Named turns come first, each shown by rows before and after it. Which turns, in which order, take the first row of each pair that follows to the second? Write the first one first, as in the answered first pair.
turn Ves:
[  3.4   1.8   3.7 -18.7   4.6   5.5 -10.0 -14.4 -17.1   7.2   4.9   1.8
  -7.7 -23.7 -13.3   7.2 -29.5  -8.8 -14.2  -5.9  -2.0  31.1  19.0  -7.6
 -15.5   6.2  20.0 -13.5  -0.4  -2.4  24.2   7.9   9.1  -2.3] |-> [ -0.4  12.1   5.6 -16.3  15.5   6.4 -10.0  -8.0 -12.6  11.5  10.7  -6.7
  -1.0 -26.8  -9.1   6.4 -26.6  -1.2  -9.3  -4.8   5.5  31.8  12.7 -13.2
 -15.4   7.4  22.8 -10.4   1.3  -4.8  27.6   6.3   5.8  10.9]
[ -9.8 -15.5 -15.0   7.0 -10.1 -31.7 -22.3 -13.3 -19.3 -12.8 -32.3   1.9
 -15.0 -18.0 -17.7  -6.5 -32.0 -10.4 -37.4  -1.7 -17.0  15.5 -17.7  16.4
   1.1   0.7 -14.8  11.9   2.6  13.8 -32.5 -13.5  21.8 -19.5] |-> [  2.3  -4.7 -17.9   9.0  16.8 -19.2 -30.4  -6.1 -18.4 -10.0 -35.6  -6.8
  -6.5 -13.4  -5.6   0.0 -29.8 -18.3 -34.3   0.2  -8.9  23.3 -20.4   7.5
  -5.3  18.3 -26.2  -0.7  -4.3   6.7 -25.8 -11.1  30.6  -6.4]
[ 16.6 -14.0  15.5  -8.4 -22.1  13.3   1.6 -28.5   0.7  -3.9  17.5  15.9
   9.1 -13.0 -29.9 -13.9  -1.9   3.8   2.8 -12.3  -6.1  20.3  19.5 -14.3
 -11.5  -5.5  34.8  17.5   8.5  15.0   1.2   2.0 -13.3 -19.2] |-> [ 33.2 -12.3   4.9  -6.2 -11.0  29.2  -4.1 -23.9   4.3  -7.9   7.7  25.4
  12.1  -4.5 -22.7  -6.4  -3.6  -7.7   6.2 -15.0  -0.2  32.8  25.9 -18.6
 -15.2  10.3  15.7  -1.1  -7.1   6.7   4.5   6.8  -0.2 -15.2]
[ 31.3  -2.6 -13.4  21.1 -20.9   8.5  46.5  13.8  -1.1   8.3   5.9 -11.1
 -30.0  45.8  -1.2   1.3  25.6  -8.4 -20.8   7.1 -16.1 -14.6 -13.1  11.7
   7.1  -5.5 -42.2 -35.6   6.5  -7.9 -17.8   2.5 -13.5  -3.3] |-> [ 36.1  10.4 -16.2  26.1  -0.5  17.1  36.6  13.6  -6.0  13.3   4.0 -18.6
 -24.6  48.3   9.8   3.9  21.4  -9.7 -17.5   9.3  -8.7 -14.8 -18.4   4.8
   2.6   4.0 -46.5 -34.6  10.5 -17.1 -11.1   2.3 -13.7   7.5]
turn Mezaf:
[ 11.7 -21.4   0.6 -27.2  -7.3   5.3  -7.0   1.0 -15.9  -8.1   6.6  10.5
 -10.4   0.8  -1.5  12.9  -6.8  -0.9 -18.4  -6.6 -12.0  12.8  30.9 -18.8
  -9.7  -5.2  10.7 -20.9 -15.2 -10.5  11.4  21.1  18.7 -25.2] |-> [ 18.7 -16.7   4.6 -25.0  -2.0  18.7 -13.2  -0.7 -12.5  -7.8   9.6  12.5
  -3.6  -3.3  -6.3  12.2  -8.1   0.0  -8.1  -5.8  -7.9  20.7  33.7 -22.4
 -11.7   4.6  17.8 -19.7 -14.0  -6.8   9.6  21.2  14.6 -22.1]
[ 17.7 -18.7  -5.4 -12.8 -16.6   7.6  26.5   1.8   1.7  -5.2   4.3  10.2
   3.6  22.7  12.9  11.9  15.0  -3.3  -7.0  -8.1  -4.9 -11.9   3.2  -7.9
  10.8 -11.4   9.5  -8.4   3.5   3.3   2.3   5.1  -9.1 -22.3] |-> [ 28.8  -9.5   6.3 -15.0  -5.8  20.6  20.5  -1.1   4.3   1.8  11.1   3.5
  16.4  13.3   9.7   9.1  15.5  -0.1   1.4 -13.3   2.4  -3.9   9.4 -14.4
   8.3  -0.7  22.0  -1.6   1.3  -4.8   6.8   2.8 -16.6 -16.9]
[ 12.4 -20.1 -18.2  -1.9 -17.6  13.8  19.5   0.9  11.0 -17.7 -12.5  22.1
  -2.9  23.9  -5.7   0.1  15.2 -13.2   8.0  10.3  -0.4  -8.2  -8.2  12.8
   5.2  11.8 -30.0 -13.0 -11.7   9.6 -16.7   1.8  -2.9 -13.3] |-> [ -0.7 -10.9  11.7 -16.7   4.4  12.5  17.0   0.9   6.2  -0.6  16.4  -7.2
  11.8   2.1  49.4  22.0   4.7  -1.4  -0.1  -6.7   3.3 -23.5 -10.6 -22.5
  -8.4  -7.7  -9.2  -5.4   4.3 -12.4   5.8   5.3 -15.9   4.8]
turn Nomo:
[  8.3 -10.5  -6.5  -6.1  12.2  16.4  11.4   9.8   5.5 -14.0   5.3  12.1
   2.9   8.3  12.7  20.9  14.0 -16.4  -3.3  -0.6   0.4  -1.2   6.0 -19.6
  -0.7  10.4  -7.2 -25.4  -7.4  -7.8   5.1   0.3  24.4   2.2] |-> [ 13.9 -12.4  -3.4 -13.5   7.5  22.3  13.3   4.5   4.9 -16.5   9.8  18.2
   5.8   3.1   3.7  21.0  11.9 -15.6  -1.7  -5.4   1.2   8.8  15.7 -20.2
  -2.9  11.6   2.7 -15.8  -9.4  -3.3   3.5  -2.5  18.4  -3.4]
[  0.7  16.8  -2.1  23.3  -7.2   3.3 -18.4  -0.6   8.9  13.9  -6.5  -8.3
   8.7   3.0 -15.8  -7.5   2.7   0.5   3.9  17.5  17.7  -3.5  -1.1   3.4
  13.8  18.1  -5.5  10.8  -6.5   5.5   3.3  -6.8  -0.5   1.2] |-> [  4.3  17.6   1.9  21.5  -8.8   2.9 -17.0  -0.6   5.0  13.0  -3.5  -8.4
   8.4   3.3 -15.1  -9.1   4.0  -3.3   7.4  18.8  15.3  -0.2  -3.5   0.0
   8.5  18.7  -7.3   9.4  -4.8   6.3   1.9  -3.2  -0.1   1.0]
[  2.8  17.9  -9.3  -9.6  14.1 -36.2 -36.0  -1.9 -18.5  16.5  -7.5  -9.2
 -14.7 -37.9 -13.2 -21.0 -32.6   3.4  39.5 -31.3 -17.8  55.7  16.8   5.8
 -28.3 -34.3  17.6   7.5  27.9 -44.7  28.9  11.2  41.7   7.9] |-> [ -1.2  10.0  -9.0  -7.7   3.3 -35.9 -32.0  -4.9 -19.3  14.7  -6.0  -4.8
 -11.9 -35.8 -25.9 -27.1 -31.7   3.1  40.1 -32.0 -19.1  50.4  19.6   5.0
 -22.8 -39.6  23.3  10.0  28.4 -38.6  28.4  11.0  36.8   1.5]
[-19.5  15.2   1.2   5.1  26.2 -30.2 -15.7  11.1 -10.8   9.7  -9.1 -16.5
 -11.1  -9.3  11.2  -1.4 -10.5  -1.0 -14.4   8.8   7.2 -13.2 -13.0   4.1
   4.2 -15.2 -12.0   1.0  10.2 -17.1  11.6  -0.5  13.3   9.3] |-> [ -2.1  22.5   5.7   4.1  38.4  -7.7 -22.5   3.4  -7.6   9.9   0.9 -21.5
   1.0 -14.2  13.7   1.1 -12.7   2.3  -3.2   3.4  11.5   0.2   0.2 -11.2
  -3.1  -4.6  -0.3  -0.8   5.7 -17.0  14.1  -0.7  10.9  11.5]

(two turns a pair)
[-24.9   5.0 -28.3  -2.5  31.5  10.1   7.4  10.4 -14.0   3.0 -21.4  -3.4
  -2.0  -3.2  29.0  -8.7  -1.7 -21.8  -3.3  25.5  13.6 -11.5  -2.2   8.0
  -1.9  -1.1  10.8  -2.3   2.8 -35.7 -13.5   4.5  14.0  -1.6] |-> [-20.6   8.7  -7.3  -3.0  27.3  10.0  11.0   5.7 -15.6  11.2  -2.6 -13.8
   9.3 -15.9  23.5 -13.5   1.0  -5.5   5.4  11.5  17.4 -13.0   2.9   0.4
  -1.0  -9.6  43.3  20.9  19.0 -28.7  -7.3   2.2  -3.8  -1.9]
Nomo then Ves
[  1.1  28.7 -20.5  18.6  20.1  -3.8 -23.5  -7.6 -13.0  -0.7 -25.3  -1.5
  -8.9   1.3 -38.4 -15.8  -1.7  -4.4  -8.7  12.9  16.5  29.4  -9.4  31.4
   1.7  25.8  -6.7   1.9  -6.2  17.5  -4.1   4.8   7.1 -15.3] |-> [  3.0  42.0  -2.2   9.5  42.6   6.1 -31.4  -6.0 -13.3  13.9  -1.4 -27.0
  10.2 -10.7  -8.8  -5.1 -11.0  11.3  -4.9   1.1  18.4  23.8  -1.7   3.7
  -9.6  21.5  18.2  18.1   1.3   4.9   6.6   4.0  -2.9  -7.5]
Mezaf then Mezaf
[-14.9  15.4 -31.2  15.1  20.3   3.7  -5.3  39.1 -13.4   7.3  -0.4  -9.3
  20.6  -9.5   3.6  -4.1  34.7   8.1   2.6  28.3  22.4  -7.2 -10.0   0.7
  18.6  46.6 -19.7  -3.2   2.7   2.7   5.7 -20.6   5.8   2.3] |-> [ -6.6  17.1 -19.5   2.2  28.5  14.4 -10.2  36.9 -13.2   9.4  10.1  -9.2
  25.9 -16.7  20.9  11.3  25.5  11.1   3.1  17.3  25.9  -2.8  -4.4 -15.8
   2.9  48.2 -18.9  -3.0   5.4  -9.7  14.0 -15.7   6.0   4.5]
Mezaf then Nomo
[  6.8 -11.2 -14.0  -7.7  28.3  24.9  11.0   6.2  27.3  -3.3  -1.3  17.7
  18.0  27.4   5.7  13.1 -12.9   8.0  22.4   8.4   2.9  -7.3  -6.4  -6.0
  10.8   5.2 -20.5 -11.6  -2.3  26.1 -10.3   7.9   6.7  27.2] |-> [ 10.2 -19.5  -7.0 -15.9   7.9  31.1  16.3  -4.0  22.7  -8.9   2.2  26.1
  16.1  26.4 -13.7   5.1 -14.0   8.8  26.0   3.8   0.5  -6.8   2.1  -0.6
  15.9   2.9  -3.2   2.4  -0.1  38.0 -16.7  11.0  -3.3  16.9]
Nomo then Nomo
[ 38.0  -9.9 -47.2  -9.4 -50.3  12.7  -1.1  -7.4  -2.8  11.8   4.1  25.0
  -1.6  14.4 -38.1  20.4  19.8 -17.5   2.9 -14.8 -20.8  -1.3  43.8 -18.0
  28.3 -32.6  -3.2  -3.1   1.4  36.5  39.1  -3.2  19.2 -12.2] |-> [  8.5   2.4 -66.7   4.0 -35.7 -14.6   0.7   6.4  -8.1  10.9 -16.0  11.1
 -22.3  21.3  -4.4  28.9  19.7 -21.6 -10.7   5.3 -21.0 -26.5  19.0  -2.5
  31.9 -39.8 -41.3 -22.0  -3.8  17.7  39.4  -4.5  35.6   5.8]
Nomo then Nomo
[ 23.8   5.5  20.7 -17.2  15.2  17.1  -0.2   2.2 -10.7  13.2  14.9   3.9
  15.9 -10.1   2.4   9.7  -6.3   4.7  14.6 -10.4  -7.4  12.8   7.6 -20.2
 -10.4  -6.0  23.4  14.5   5.2 -12.8  10.5   9.6  -9.6  -7.7] |-> [ 10.0  -4.7 -15.7   2.9  -7.4  -8.8   9.1  12.9 -12.2  -3.3 -21.2  24.7
 -21.0  16.2 -22.9  -2.5   5.6 -14.6   3.0  11.6 -15.5   2.4 -10.5  15.5
   8.0  -2.6 -20.1  -9.7  -8.7   1.5  -9.7   4.7   9.6 -21.7]
Mezaf then Nomo
[ -8.7  26.6   1.0  13.2  24.2  -3.2 -26.6   0.8  -4.7   9.4   5.2 -25.5
  -5.1 -22.7  -5.9   3.9 -15.9   2.7  -2.7   2.8   6.6   2.5   4.7   9.0
  -6.8   6.5  14.9   5.0   8.0 -18.4   9.4  -2.2  12.5  11.4] |-> [-20.9  19.6  -2.8   8.4  13.7 -12.3 -19.6   4.6 -11.1   7.0  -5.3 -16.7
 -16.1 -18.7   6.9   7.7 -16.4  -1.2 -10.9   0.2  -1.5 -10.6   1.1   9.5
  -5.4  -9.0   5.2  -2.5   4.2 -20.8   5.1  -0.4  18.3   7.9]
Mezaf then Mezaf
[ 11.4   9.3  10.9   4.6  21.5  22.7 -10.1 -15.0  10.7   5.1  15.6 -20.5
  13.8  14.3  22.7  10.0  -5.5 -11.9   9.3  15.0   3.9  19.5  14.8  -9.1
  -0.4  29.7   4.6 -26.4   6.2  14.8  -8.6  -0.3  11.9   0.4] |-> [  5.1 -11.2  10.2  -3.8 -24.6   6.8   3.7 -24.0   5.6  -0.6  22.1  -2.2
   7.7  12.9 -22.3  -3.7   7.0  -8.9   8.0   8.3  -8.4  14.8  19.2   7.2
   5.5  10.9  21.6 -13.3   5.6  31.9 -15.5  -1.6   4.1 -22.7]
Nomo then Nomo
[ 46.5  -8.1  -4.5 -17.3  10.7  58.1  14.9   1.3  21.0  -9.1   7.8  15.9
  39.8  31.3  44.0  25.7  14.0 -12.0  11.6   1.2   2.4  -1.4   5.5 -27.1
   0.6  20.5 -12.4 -15.1 -13.2  -7.6 -10.9  14.5 -23.0  -3.6] |-> [ 29.8 -38.2  -3.6 -19.9 -44.5  32.4  36.6  -0.5  18.0 -16.0   8.2  36.9
  18.8  36.0  -4.3  -1.2  24.5 -12.9   8.4   0.8 -11.0 -10.8   7.1   1.0
  14.4  -0.9  -1.4  -1.1 -11.4  20.3 -29.3   4.2 -30.6 -29.8]
Nomo then Nomo
[ -1.1 -20.8   3.4  -4.6 -28.5  14.0 -20.7 -32.6 -32.9   6.5   1.4  27.6
  -0.5  -5.4  -3.0  25.3 -13.5 -13.4  -3.2 -10.0  -1.4  34.3  27.6 -14.9
 -31.9   8.2 -12.9  -9.2   6.9  14.1  14.0  -9.1  14.5  14.4] |-> [-21.5 -32.2  -4.8   1.2 -44.4 -11.0  -9.1 -24.2 -37.4   3.8  -5.2  28.1
 -11.7   3.5  -4.6  21.1  -4.9 -15.6 -15.0   0.7  -6.7  19.5  17.4   1.4
 -24.0  -5.6 -25.8 -11.6   9.9  13.5   7.0 -11.7  15.8  11.6]
Nomo then Nomo
[ 12.8   0.3  11.1  -1.2 -15.3  34.5  -6.0  28.8 -16.3  10.2  26.2  -0.2
  -0.6  16.3 -27.5 -33.3  -0.3  20.9  17.9  -4.3 -19.3 -10.7  -0.2  28.8
   6.6  -2.2  -4.9  20.0   7.7  13.0  -0.1 -17.5  -3.8  18.0] |-> [ 10.1   1.3  18.4  -8.6  -8.9  31.9  -4.9  30.8 -17.9  16.3  38.0  -7.8
   3.7   5.7  -9.5 -23.3  -6.3  24.0  11.8 -10.9 -20.3 -15.2  -3.9  17.0
   0.3 -12.2   7.8  21.3  11.8   2.1   8.6 -19.6 -11.2  25.0]
Mezaf then Mezaf
[ 22.7  -4.6 -22.5   3.1  -5.9   8.9  -2.7  -2.5  27.8 -18.3  -1.5  10.0
  25.2  28.1  -5.8 -13.2  22.2  17.1  30.6   8.2  -1.5  -1.7  -5.9  -8.7
   9.1  29.4  -5.9   0.1 -20.8  19.2 -19.5  -2.4 -23.2  -5.9] |-> [  8.3   5.2 -14.2   2.9  -9.0   1.1   1.2  -1.3  27.7 -10.9   8.9  -2.3
  29.2  22.3  -4.1 -16.3  24.5  27.0  26.8   7.6  -1.6 -12.7 -14.7  -7.3
  13.7  20.2   9.3  15.5  -8.4  20.2 -21.5  -6.5 -33.0  -1.6]
Ves then Ves
[ 14.5  -7.5   6.4  -0.9  15.3   8.8   4.5   2.9 -11.2 -10.7  -5.5  -2.5
   6.0  -5.5  32.9   4.3  -4.0 -16.5   0.7   7.3  -4.6  -5.5   1.4 -12.6
   0.2 -12.2 -17.4 -28.7  -9.9 -17.8   5.3   9.9   8.5   4.3] |-> [ 28.3 -15.4  15.0 -12.2  -4.3  17.2   6.9  -6.5  -6.4 -10.5   2.8   7.8
  14.6 -14.5   6.5  -9.6   2.8  -8.0   9.2  -5.1  -0.3   8.9  22.3 -19.0
  -1.0 -10.4   7.7 -13.3  -9.3  -4.5   5.9  10.0  -1.6  -5.7]
Nomo then Nomo
[  8.5 -14.0  -5.0  -3.9 -15.2   7.7   9.8   1.0   6.3 -11.1   0.8  25.8
  -3.1  14.1 -12.2   4.1  13.6 -11.7   2.4  -2.4  -8.5  -3.2   9.0   1.1
  -1.5  -9.4  -1.0 -10.4  -6.5  -2.2  -0.2  -3.4   5.4  -8.5] |-> [  3.2  -9.7 -11.1   4.8  -1.8   4.3  11.1   5.2   5.1  -6.9  -3.8  15.3
  -7.8  19.7   7.4   9.5  10.1 -14.6   1.2   0.9  -5.4  -9.7  -2.3   2.6
  -6.1  -8.3 -18.1 -16.9  -9.9  -8.1   0.0  -3.3  11.0  -0.1]
Nomo then Nomo
[-13.2  -5.3 -17.9  35.0  16.1 -31.6 -29.0  17.6 -13.0 -18.4 -28.2  54.5
 -15.4 -29.5 -45.8 -17.2 -16.1   8.4  -4.6   3.4 -21.1  26.6  18.0  33.4
 -13.1  -4.9  10.9   5.4 -14.0  14.8  22.8  -5.8  19.8   3.9] |-> [-26.7  10.1   5.4  25.7  47.5 -37.8 -33.1  25.4 -23.2  -9.5  -7.0  21.8
  -4.9 -44.2  16.8   7.3 -30.9  23.0 -12.7  -5.9 -14.0   6.9   8.8   3.1
 -28.2 -22.1  15.1   6.0   2.5 -15.5  42.8  -3.7  15.1  30.6]
Nomo then Mezaf
